In the data rows, the value 500 means zero.
Here are some points, one per row:
[358,594,420,638,383,645,400,276,387,477,158,402,284,433,439,545,340,534,411,530,497,435,264,487,357,543,440,315,376,420,511,474,408,312,579,464,524,590,422,382,414,347,603,525,92,324,457,552,554,265,582,435,612,527,499,548,504,510,535,955,519,999,455,532]
[573,333,479,589,579,572,548,486,706,370,375,580,641,541,517,341,739,464,217,450,494,522,603,585,667,510,563,643,330,456,411,466,427,853,461,434,419,778,647,721,465,687,499,474,354,283,391,203,594,293,471,580,663,193,467,529,343,271,479,535,637,428,296,421]
[568,538,403,336,537,353,587,548,549,423,584,532,531,454,567,455,0,461,440,460,491,508,608,589,456,440,437,474,514,587,403,525,413,545,523,708,367,491,370,539,459,599,392,491,511,641,254,480,359,629,577,590,504,622,536,306,380,449,479,442,519,606,548,515]
[251,705,573,397,397,502,235,479,450,498,463,514,400,398,422,333,428,367,425,528,497,496,594,545,432,342,286,310,490,508,553,506,468,203,583,142,347,577,443,358,483,430,490,330,378,566,409,464,633,312,478,498,581,169,448,628,597,609,343,374,516,348,346,392]
[622,458,443,333,676,571,529,499,613,493,516,506,683,430,370,566,516,475,613,486,407,532,525,442,370,500,485,474,591,460,520,473,538,522,502,535,485,373,244,430,551,318,459,605,726,526,390,474,399,538,525,547,567,440,462,419,370,294,629,299,478,725,568,512]
[533,354,545,625,218,477,437,454,568,520,596,479,447,414,427,457,385,484,294,536,652,530,486,454,311,565,506,472,390,559,638,531,407,382,677,303,344,479,396,307,457,365,502,451,277,685,547,299,691,499,226,538,328,487,275,668,441,437,308,213,213,413,411,386]
[492,559,534,424,497,385,525,568,616,438,638,575,609,570,508,467,637,472,489,469,397,608,533,412,427,414,659,425,493,694,472,484,567,500,707,536,727,320,327,567,555,400,483,503,337,527,686,631,419,753,626,418,504,442,616,406,457,434,379,612,565,580,478,434]
[377,564,538,637,393,510,308,584,467,325,237,453,194,421,600,584,360,645,553,472,460,484,400,540,386,462,499,306,400,437,551,621,350,320,544,364,480,475,458,463,848,369,450,594,257,149,371,401,536,384,401,562,499,360,512,483,607,538,374,406,493,270,354,554]
[481,432,353,278,514,442,525,624,512,577,750,352,440,498,439,544,633,447,552,539,575,446,703,601,510,526,493,631,382,466,525,471,528,553,520,553,608,343,421,466,672,392,462,302,308,315,554,556,420,716,637,583,461,465,521,486,489,474,604,604,406,543,359,657]
[625,481,450,415,470,400,567,494,636,549,444,392,462,466,507,426,450,535,596,482,369,541,579,507,999,609,398,473,532,494,488,380,383,488,468,556,486,435,313,514,512,460,523,712,603,640,536,462,510,708,538,516,504,370,468,278,419,589,570,438,324,621,547,550]
[698,391,481,535,605,456,514,663,288,467,93,548,473,488,633,421,567,516,732,473,415,633,470,511,520,505,476,469,547,495,469,454,431,559,463,609,360,359,435,507,540,587,547,0,678,746,664,563,527,612,634,497,501,505,534,407,439,443,498,355,375,588,603,511]
[458,588,543,543,422,910,350,485,464,495,536,494,586,699,669,659,213,317,685,521,666,405,597,533,445,414,716,601,361,500,592,550,643,746,268,323,602,545,455,418,451,808,574,550,729,418,650,542,901,421,337,463,505,483,534,331,567,681,355,454,374,562,578,480]
[470,435,464,330,537,438,623,568,0,430,655,513,572,523,487,465,576,501,434,418,421,481,545,470,499,536,518,659,409,492,415,425,512,442,498,392,513,245,536,568,579,471,529,537,398,452,457,444,546,627,544,502,505,553,501,445,364,537,515,592,623,471,482,462]
[477,371,528,498,494,644,411,617,685,445,565,548,543,444,356,453,623,423,493,396,502,514,410,616,559,546,683,625,227,545,580,482,283,595,465,377,470,823,927,676,477,432,536,526,702,574,540,621,141,530,623,580,494,635,477,503,630,585,612,546,532,365,999,403]
[489,718,606,710,429,752,312,464,463,581,524,521,413,556,479,371,477,420,533,475,569,441,468,467,537,296,586,588,811,561,648,553,669,597,395,616,443,584,450,636,492,554,515,654,582,470,737,269,649,550,640,525,544,926,216,506,697,561,417,442,448,461,451,492]
[440,512,580,558,540,569,262,354,478,521,725,294,398,616,443,469,298,671,368,547,472,969,470,433,363,607,346,503,761,507,607,623,612,548,738,507,638,516,532,627,479,471,558,448,585,558,623,279,606,465,289,705,405,737,235,577,551,566,527,593,383,445,515,599]
[551,534,517,427,509,560,420,392,439,580,365,640,587,561,395,999,629,362,244,551,562,624,375,559,710,598,529,426,447,568,537,576,446,699,361,799,463,494,518,671,457,662,205,493,517,465,484,412,443,346,503,477,443,232,311,649,568,511,428,599,412,369,535,518]
[434,507,515,524,511,390,576,408,507,481,521,432,523,538,583,457,416,433,491,496,392,394,617,399,498,515,609,568,494,484,438,422,605,513,409,413,451,207,469,534,543,558,625,439,554,458,456,384,0,548,392,446,477,513,461,551,441,481,483,529,411,559,396,444]
[559,410,477,614,470,442,661,448,685,342,463,681,717,431,575,473,688,489,334,528,474,543,606,588,666,568,444,444,655,456,615,469,644,818,342,293,376,754,741,645,608,373,491,540,490,444,362,999,603,444,427,641,350,619,567,668,521,680,481,469,761,525,265,460]
[419,599,503,530,556,504,674,754,741,512,582,506,490,464,552,556,563,502,777,558,473,463,614,466,537,328,373,530,442,468,438,412,499,455,641,722,563,356,500,678,569,636,659,674,586,706,591,666,689,352,688,402,408,596,429,587,394,436,580,575,440,478,554,500]
[489,615,530,554,539,568,444,402,408,539,133,364,253,550,549,568,371,565,381,614,536,489,228,478,278,548,468,352,285,461,527,258,579,377,649,496,532,549,412,270,384,364,573,595,217,322,490,677,451,323,642,485,507,428,405,384,482,579,631,503,582,106,400,548]
[630,475,689,496,453,457,574,480,519,556,571,509,584,430,459,543,556,547,356,436,601,586,740,473,479,440,477,419,514,339,415,345,504,452,478,598,502,463,258,494,643,512,541,435,604,624,353,327,375,587,448,432,486,532,638,295,549,387,508,476,601,592,611,722]
[495,524,449,549,324,496,525,363,421,597,410,389,282,344,486,526,499,483,693,380,482,478,389,481,344,498,434,441,928,447,414,535,483,377,544,506,641,733,424,416,443,535,666,523,16,464,499,665,444,200,438,480,618,312,489,368,575,469,567,340,568,237,481,493]
[591,269,478,602,682,551,603,653,636,364,590,707,664,465,369,523,580,547,516,605,695,615,370,713,696,720,798,649,487,520,536,516,568,0,442,476,549,979,564,540,439,604,491,510,739,531,520,727,409,557,428,549,604,756,762,769,554,723,460,596,602,447,345,525]
[650,504,490,234,540,484,642,616,685,413,495,474,471,374,500,444,578,492,546,492,447,521,498,331,395,464,622,389,613,463,445,426,552,418,449,597,459,351,862,436,491,466,507,599,609,707,454,352,470,646,557,498,415,355,447,266,517,530,531,532,439,624,448,559]
[552,488,504,534,617,368,668,367,500,886,506,417,456,551,635,534,440,458,552,380,412,397,589,576,460,452,492,533,500,569,602,639,582,364,413,462,509,286,655,581,567,594,573,484,687,356,376,401,707,507,620,310,460,638,600,603,379,331,563,597,504,422,550,424]
[549,445,504,613,532,448,625,743,592,461,400,710,658,430,318,550,540,633,518,686,702,512,405,689,667,748,471,625,725,474,522,591,805,854,744,212,522,794,810,365,381,512,487,587,588,496,366,576,495,652,484,472,601,617,953,828,560,636,485,450,628,560,479,475]
[446,514,494,405,500,475,595,541,412,541,640,545,619,556,529,500,623,560,522,571,401,395,643,465,427,390,498,471,564,452,434,470,0,484,478,492,586,280,463,482,0,358,487,408,468,287,520,497,467,673,488,521,463,546,574,541,463,500,546,589,513,493,429,557]
[422,431,515,539,329,683,523,295,363,627,651,513,230,391,533,354,588,658,689,515,428,502,341,511,445,363,91,515,252,654,441,700,465,617,439,670,621,647,452,191,560,457,506,577,642,734,584,581,295,307,402,457,529,441,621,453,687,464,521,456,622,409,212,312]
[494,533,580,605,491,388,243,414,397,598,469,492,614,602,444,464,531,418,469,543,604,357,465,289,521,560,545,627,583,711,357,414,528,567,521,605,606,581,708,497,558,657,104,541,709,392,693,496,649,240,331,499,487,600,382,455,398,503,297,506,279,550,587,624]
[429,654,417,637,596,149,553,416,429,440,579,571,374,653,503,346,483,389,577,465,543,258,435,462,519,407,536,552,281,364,570,507,631,490,379,711,622,227,620,614,520,615,495,497,641,460,442,558,830,554,330,370,656,462,474,785,661,404,753,425,621,475,710,431]
[344,480,426,452,620,427,474,454,699,501,630,369,640,647,607,498,543,642,620,445,510,543,526,467,509,563,629,503,490,383,385,621,498,536,394,621,315,318,440,366,530,412,498,523,391,673,770,479,505,569,744,488,420,470,606,469,400,481,476,479,681,527,552,600]
[535,486,474,338,540,483,566,590,469,453,635,475,664,561,598,594,657,591,379,453,356,277,405,360,470,521,394,492,629,508,442,581,588,369,428,407,369,548,230,543,507,498,470,386,525,505,276,389,473,693,448,436,398,468,481,308,496,405,569,518,432,619,598,407]
There is one direction along which these points spread out most. Take the direction at right angles to it along which they spread out most. Go by this last direction. How far along it is each point below, from 0 to 99? 50 is the average, and the first point above lies past it. One standard deviation of the points above along it is 16.
[440,512,580,558,540,569,262,354,478,521,725,294,398,616,443,469,298,671,368,547,472,969,470,433,363,607,346,503,761,507,607,623,612,548,738,507,638,516,532,627,479,471,558,448,585,558,623,279,606,465,289,705,405,737,235,577,551,566,527,593,383,445,515,599] >> 54
[377,564,538,637,393,510,308,584,467,325,237,453,194,421,600,584,360,645,553,472,460,484,400,540,386,462,499,306,400,437,551,621,350,320,544,364,480,475,458,463,848,369,450,594,257,149,371,401,536,384,401,562,499,360,512,483,607,538,374,406,493,270,354,554] >> 63
[568,538,403,336,537,353,587,548,549,423,584,532,531,454,567,455,0,461,440,460,491,508,608,589,456,440,437,474,514,587,403,525,413,545,523,708,367,491,370,539,459,599,392,491,511,641,254,480,359,629,577,590,504,622,536,306,380,449,479,442,519,606,548,515] >> 32
[429,654,417,637,596,149,553,416,429,440,579,571,374,653,503,346,483,389,577,465,543,258,435,462,519,407,536,552,281,364,570,507,631,490,379,711,622,227,620,614,520,615,495,497,641,460,442,558,830,554,330,370,656,462,474,785,661,404,753,425,621,475,710,431] >> 44
[551,534,517,427,509,560,420,392,439,580,365,640,587,561,395,999,629,362,244,551,562,624,375,559,710,598,529,426,447,568,537,576,446,699,361,799,463,494,518,671,457,662,205,493,517,465,484,412,443,346,503,477,443,232,311,649,568,511,428,599,412,369,535,518] >> 58
[535,486,474,338,540,483,566,590,469,453,635,475,664,561,598,594,657,591,379,453,356,277,405,360,470,521,394,492,629,508,442,581,588,369,428,407,369,548,230,543,507,498,470,386,525,505,276,389,473,693,448,436,398,468,481,308,496,405,569,518,432,619,598,407] >> 33
[458,588,543,543,422,910,350,485,464,495,536,494,586,699,669,659,213,317,685,521,666,405,597,533,445,414,716,601,361,500,592,550,643,746,268,323,602,545,455,418,451,808,574,550,729,418,650,542,901,421,337,463,505,483,534,331,567,681,355,454,374,562,578,480] >> 59
[446,514,494,405,500,475,595,541,412,541,640,545,619,556,529,500,623,560,522,571,401,395,643,465,427,390,498,471,564,452,434,470,0,484,478,492,586,280,463,482,0,358,487,408,468,287,520,497,467,673,488,521,463,546,574,541,463,500,546,589,513,493,429,557] >> 35
[251,705,573,397,397,502,235,479,450,498,463,514,400,398,422,333,428,367,425,528,497,496,594,545,432,342,286,310,490,508,553,506,468,203,583,142,347,577,443,358,483,430,490,330,378,566,409,464,633,312,478,498,581,169,448,628,597,609,343,374,516,348,346,392] >> 62
[559,410,477,614,470,442,661,448,685,342,463,681,717,431,575,473,688,489,334,528,474,543,606,588,666,568,444,444,655,456,615,469,644,818,342,293,376,754,741,645,608,373,491,540,490,444,362,999,603,444,427,641,350,619,567,668,521,680,481,469,761,525,265,460] >> 80
[358,594,420,638,383,645,400,276,387,477,158,402,284,433,439,545,340,534,411,530,497,435,264,487,357,543,440,315,376,420,511,474,408,312,579,464,524,590,422,382,414,347,603,525,92,324,457,552,554,265,582,435,612,527,499,548,504,510,535,955,519,999,455,532] >> 62
[470,435,464,330,537,438,623,568,0,430,655,513,572,523,487,465,576,501,434,418,421,481,545,470,499,536,518,659,409,492,415,425,512,442,498,392,513,245,536,568,579,471,529,537,398,452,457,444,546,627,544,502,505,553,501,445,364,537,515,592,623,471,482,462] >> 37
